A single turn carries every row of the set below to another of its rows. Some are shown first; where does it send the rows asked next?
Q759: [ 3.02 -1.01 -2.70 -1.45  0.40 -3.50 -1.85  2.80  1.26  1.41  1.30 -1.28
 -1.35  2.16]
Q780: [ 2.68 -1.57 -2.41 -0.87  0.96 -1.77 -1.43  0.64  0.80 -2.09  2.12  1.90
  2.35  0.26]
Q727: [ 4.10 -1.00 -2.18 -1.80  0.86 -3.47 -1.50  0.28  0.03 -1.46  3.75  0.33
  2.19  1.20]
Q504: [ 0.87  0.41 -2.41 -1.18 -1.29  0.53 -2.20  3.28  1.64 -2.61  2.51 -2.23
  2.26  1.87]
Q69: [ 1.24 -2.06 -3.33 -2.21  1.04 -1.03 -0.75  2.74  0.55 -2.46  2.69  0.06
 -1.87 -0.58]
Q294: [ 1.15 -2.14 -2.67  0.08  0.91 -1.82  0.50  2.59 -0.21 -2.99  1.79 -1.90
  2.51 -0.17]
Q129: [ 0.89  1.36 -2.28 -1.19  1.29 -3.74 -0.29  0.02  3.32 -1.13  3.06 -1.13
  1.03  2.20]
Q338: [ 1.35  0.61 -3.39 -0.54 -0.50 -1.86  0.76  2.94  1.87 -1.81  3.24 -3.37
  2.10  2.53]
Q822: [ 2.07 -0.75 -1.72 -1.77 -0.93 -1.95 -1.74  3.03  0.49  1.90  2.90 -2.13
 -1.18 -1.74]
Q140: [ 1.95 -1.00  0.58 -2.13 -0.66 -1.31 -1.00  0.72  2.38  0.29  1.97  0.29
 -1.45  1.32]
Q441: [ 0.07 -0.87 -3.13  0.50 -0.99 -1.88 -2.40  0.63  2.03  0.29  1.46 -2.37
  2.83  1.43]
Q159: [ 3.00  0.71 -2.96 -2.75 -0.20 -1.34 -3.04  2.37  2.01 -2.76  2.76 -4.64
  0.83  0.05]
Q451: [ 1.88 -1.76 -1.59 -1.99  0.07 -2.97 -2.52  2.24  1.84 -2.27  2.30 -5.47
 -0.04 -0.49]
Q372: [ 1.92 -0.86 -1.65 -1.41 -1.84 -2.81 -0.71  3.98  2.14 -1.81  2.72 -4.67
 -0.54  1.06]
Q401: [ 3.08 -0.22 -1.13 -0.43 -0.63 -4.94 -1.90  0.79  1.37  0.63  3.85 -1.21
  1.20  2.00]
Q611: [ 0.94 -0.15 -1.57 -2.18  1.04 -1.54 -0.17  1.57  1.58 -2.33  5.05 -0.53
  0.33 -2.32]
Q395: [ 2.76 -2.75 -0.76 -1.58 -1.65 -1.68 -2.08  1.91 -0.48 -1.40  3.28  0.44
 -1.05  0.24]
Q528: [ 2.40 -2.14 -1.85 -0.57  0.39 -2.22 -3.53  0.96  1.18  0.43  2.31 -5.06
 -0.32  0.39]
Q225: [ 0.66 -0.21 -0.13 -3.42 -0.47 -0.38 -1.70  2.58  1.90 -0.84  1.09 -1.76
 -1.28 -0.62]
Q39: [ 0.09 -2.35 -1.69  0.24 -1.53 -3.39 -0.64  2.65  2.03 -0.19  1.94 -3.97
  0.32  0.92]
Q900: [ 1.96 -0.85 -1.44 -0.42  0.50 -2.90  1.99  0.53  2.38  0.32  2.78  0.14
  0.23 -0.35]
Q571: [ 2.37  0.52 -2.24  0.22  0.09  0.74 -3.05  2.81  2.39  0.49  2.64 -1.72
 -1.20 -0.52]
Q149: [ 2.06  0.36 -2.70 -0.47  0.87 -2.09  2.35  1.69  1.42 -2.48  2.87 -3.18
  1.62  0.22]
Q968: [ 2.37  0.12 -1.58 -1.19 -0.12 -1.76  0.11  0.31  1.78  2.29  3.84 -0.43
 -0.34 -0.82]
Q123: [ 3.07 -0.05 -0.71 -0.24  0.94 -3.24  0.66 -0.84  2.18 -1.56  2.87 -3.91
  0.93  0.85]
Q955: [-0.48 -2.29 -2.65  0.21  0.37 -1.94 -1.64  1.37  0.76 -1.86  2.32 -3.10
  3.18  0.62]
Q639: [ 1.68  1.41 -3.81 -0.99 -1.01 -0.60 -2.99  1.17  2.27 -0.90  2.20 -2.48
  2.97  1.55]
Q238: [ 1.22 -1.17 -0.46 -2.79 -1.71 -1.09 -2.67  1.40 -0.43 -3.14  2.72 -1.24
  1.12 -1.00]
Q600: [ 1.95  0.00 -0.35 -2.86  1.90 -2.43 -0.78  0.46  2.64 -3.06  3.17  0.11
  1.28  0.90]
Q55: [ 2.39 -0.37 -1.36 -2.05  1.53 -0.50 -2.03  0.91  2.46 -1.65  3.20 -0.03
 -0.78 -2.55]
Q208: [ 0.63 -0.83  0.16  0.20 -0.01  0.35 -3.19  2.64  2.22 -0.88  2.00 -1.04
  0.90 -0.85]
Q326: [ 2.57  0.78 -2.74 -1.64 -0.90  0.58 -3.04  3.24  1.94 -0.53  2.65 -3.83
 -0.53  1.00]
Q174: [ 5.19  0.12 -1.65 -0.19 -0.07 -2.52 -1.66  0.10  1.64 -1.12  2.71 -3.15
 -0.54  2.50]
Q333: [ 2.50 -0.69 -3.77 -0.41  0.68 -2.09  1.10  1.50  1.09 -0.60  2.67  1.33
  1.49  0.16]
Q742: [-0.02 -1.56 -1.35 -0.68  0.11 -0.09 -3.99  1.33  1.62 -0.76  2.14 -3.57
  1.39 -0.72]
Q392: [ 0.68 -0.26 -3.00  0.39 -2.51 -2.08 -0.56  2.97  2.19  0.06  2.20 -2.44
  1.48  2.40]
Q516: [ 4.08 -1.11 -2.76 -1.96  0.64 -1.21 -1.42  2.02  1.25 -1.55  3.19 -0.52
 -2.39 -1.58]
Q467: [ 3.77 -1.04  0.22 -1.18 -0.82 -3.05  0.93  0.91  2.24 -0.67  2.91 -0.22
 -1.07  0.88]
Q16: [ 1.44 -1.18 -0.77 -0.30 -0.56 -0.18 -1.57  3.85  0.70 -3.09  1.61 -0.54
  2.30  0.80]
Q42: [ 3.21 -0.61 -4.26 -1.69  1.98 -2.46 -0.09  0.79  0.98  0.72  2.20  0.03
  0.00  1.17]
Q221: [ 4.00 -1.12 -2.97  0.68  0.72 -1.44 -3.45  0.81  1.19  0.47  2.36 -2.73
 -1.47  0.43]
Q621: [ 4.42 -2.70 -1.00 -1.44 -0.08 -2.94 -1.07  1.07  0.90 -1.35  2.45 -0.55
 -2.17  0.09]
Q963: [ 3.71  0.51 -1.96 -1.25 -0.91 -2.25 -1.05  2.46  2.16 -0.69  3.05 -4.56
 -0.12  3.06]
Q850: [ 0.56  0.57 -4.08 -1.00  0.46 -2.95 -0.40  0.13  0.75 -2.24  4.63 -1.34
  1.96 -0.70]
Q445: [ 0.60 -0.67 -3.96 -2.55  0.55 -1.41 -1.36  1.24  0.18 -4.22  1.72 -0.79
  0.77  0.78]
Q48: [ 1.60 -0.02 -3.15 -1.74  0.75 -1.31 -4.05  0.28  2.06 -1.57  1.97 -3.91
  2.31 -0.32]
Q696: [ 1.12 -1.62 -1.47  0.05  0.59 -3.75 -0.49  0.49  1.92 -0.30  2.99 -4.92
  1.57  1.19]
Q435: [ 2.81  0.15 -0.73 -1.95  0.62 -0.56 -2.15  0.88  2.21 -2.59  2.93  1.41
  1.49 -0.52]

Q611 goes to Q69
Q221 goes to Q174
Now these:
Q326 goes to Q528
Q900 goes to Q333
Q451 goes to Q372
Q445 goes to Q238

A single turn carries every row of the set below to another of its rows. Some are shown first; where does it send the rows asked next?
Q113: [ 1.82 -2.13 -1.43 -0.47  3.60  0.09 -2.32  3.09  1.74 -1.89 -3.88  3.26
  5.30]
Q4: [ 4.17 -2.09 -1.90  0.29  0.25  0.90  1.08  2.90  0.86 -3.10 -1.97  0.94
  0.85]
Q685: [ 3.24 -3.28  0.56  0.36  0.94 -0.21 -2.69  1.58  1.61 -2.35 -3.10 -1.37
  3.16]
Q317: [ 1.79 -3.22 -1.42 -0.52  4.87  0.26 -1.08  3.24  1.98 -2.44 -3.46  3.44
  3.88]
Q103: [ 4.48 -2.34 -1.14  0.13  0.39  1.07  1.22  2.78  0.56 -3.20 -2.31  1.35
  1.73]
Q663: [ 1.26 -3.22 -2.74 -0.26  5.09 -0.02 -0.95  3.54  2.54 -2.44 -2.86  2.82
  1.94]
Q360: [ 2.85 -4.04 -0.39  0.52  2.00 -0.27 -1.75  1.86  2.17 -2.76 -2.33 -1.69
  0.79]
Q139: [ 0.81 -2.13 -4.01  0.01  4.03 -0.41 -2.03  3.69  2.86 -1.86 -2.55  2.05
  1.45]
Q362: [ 2.38 -0.63  0.81  1.71  2.22 -1.18 -1.16  2.14  3.72 -1.10 -2.54  2.22
  5.49]
Q265: [ 1.76  0.33 -0.81  2.06  1.33 -1.65 -2.03  2.37  4.17 -0.65 -2.02  1.29
  4.31]
Q961: [ 1.79 -0.83 -0.25  0.66  0.33 -0.46  0.71 -0.32  3.28 -1.78 -2.47  2.58
  0.35]
Q721: [ 1.96 -0.25 -2.47 -0.03  2.63  0.05 -3.89  2.31  2.11 -1.47 -3.13  2.45
  4.77]
Q507: [ 2.13 -1.01  0.61  0.50  0.42 -0.27  0.81 -0.49  2.96 -1.85 -2.87  3.03
  1.35]
Q29: [ 1.38 -0.24 -3.98  0.27  2.87 -0.22 -3.71  2.63  2.77 -1.51 -2.37  1.73
  2.57]
Q572: [ 2.91 -2.92 -0.34  0.58  0.64 -0.45 -3.02  1.74  1.93 -2.17 -2.77 -1.88
  2.30]
Q452: [ 3.39 -4.06  0.98  0.26  1.77 -0.01 -1.90  1.58  1.57 -2.76 -3.04 -1.05
  2.84]
Q577: [ 1.84 -2.75 -2.53 -0.12  5.59  0.44 -1.11  2.67  2.68 -2.79 -2.23  2.83
  1.50]
Q361: [ 1.47 -1.52 -1.50  2.12  3.62 -1.47  0.09  2.77  4.84 -1.61 -1.05  1.29
  1.04]
Q226: [ 2.72 -3.29 -0.85  0.65  1.17 -0.47 -2.55  1.85  2.20 -2.34 -2.41 -2.02
  1.15]
Q519: [ 1.27 -0.12 -1.99  2.28  2.05 -1.82 -1.42  2.69  4.74 -0.89 -1.28  0.85
  2.07]
Q97: [ 0.84 -1.01 -4.02  0.08  2.71 -0.61 -3.27  3.52  2.66 -1.31 -2.94  1.88
  2.89]
Q336: [ 1.35 -0.98 -2.72 -0.19  2.52 -0.36 -3.42  3.24  2.07 -1.32 -3.60  2.45
  4.82]
Q953: [ 2.44 -2.75 -1.04 -0.44  5.35  0.74 -1.28  2.31  2.04 -2.79 -2.97  3.55
  3.68]
Q292: [ 2.00 -1.10  0.22  0.56  0.60 -0.34  0.98 -0.38  3.16 -1.95 -2.66  2.89
  0.67]
Q400: [ 4.00 -1.45 -2.42  0.44 -0.44  0.68  0.44  2.94  0.94 -2.77 -1.94  0.59
  0.94]
Q937: [ 3.18 -4.42  0.55  0.34  2.31 -0.02 -1.41  1.74  1.85 -2.94 -2.69 -1.21
  1.66]
Q686: [ 2.08 -0.58  0.46  0.55 -0.04 -0.36  0.33 -0.50  2.91 -1.64 -2.94  2.90
  1.70]
Q161: [ 1.92 -0.30 -0.03  0.65 -0.32 -0.53  0.08 -0.42  3.06 -1.48 -2.81  2.62
  1.35]
Q541: [ 4.41 -1.20 -1.40  0.23 -0.86  0.86  0.04  2.67  0.45 -2.65 -2.54  1.03
  2.73]
Q349: [ 2.09 -2.48  0.18  1.76  4.45 -1.02  0.98  2.51  4.34 -2.07 -1.56  2.24
  2.22]
Q438: [ 4.13 -1.02 -2.16  0.37 -0.99  0.68 -0.13  2.81  0.75 -2.54 -2.26  0.65
  1.87]
Q215: [ 1.76 -0.40 -0.37  0.72 -0.12 -0.58  0.25 -0.37  3.27 -1.56 -2.56  2.43
  0.68]
Q115: [ 1.28 -1.52 -4.01  0.23  4.36 -0.03 -2.37  2.82  3.02 -2.13 -1.91  1.94
  0.94]
Q619: [ 2.55 -2.04  1.29  1.57  3.73 -0.87  0.38  2.20  3.79 -1.84 -2.29  2.68
  4.45]
Q240: [ 4.60 -1.86 -0.86  0.11 -0.19  1.07  0.74  2.66  0.37 -2.99 -2.57  1.41
  2.66]
Q309: [ 2.50 -1.50 -1.01 -0.36  3.86  0.53 -2.67  2.14  1.74 -2.15 -3.44  3.33
  5.29]

Q292 goes to Q961
Q937 goes to Q360
Now these:
Q103 goes to Q4
Q336 goes to Q113
Q953 goes to Q577
Q349 goes to Q361

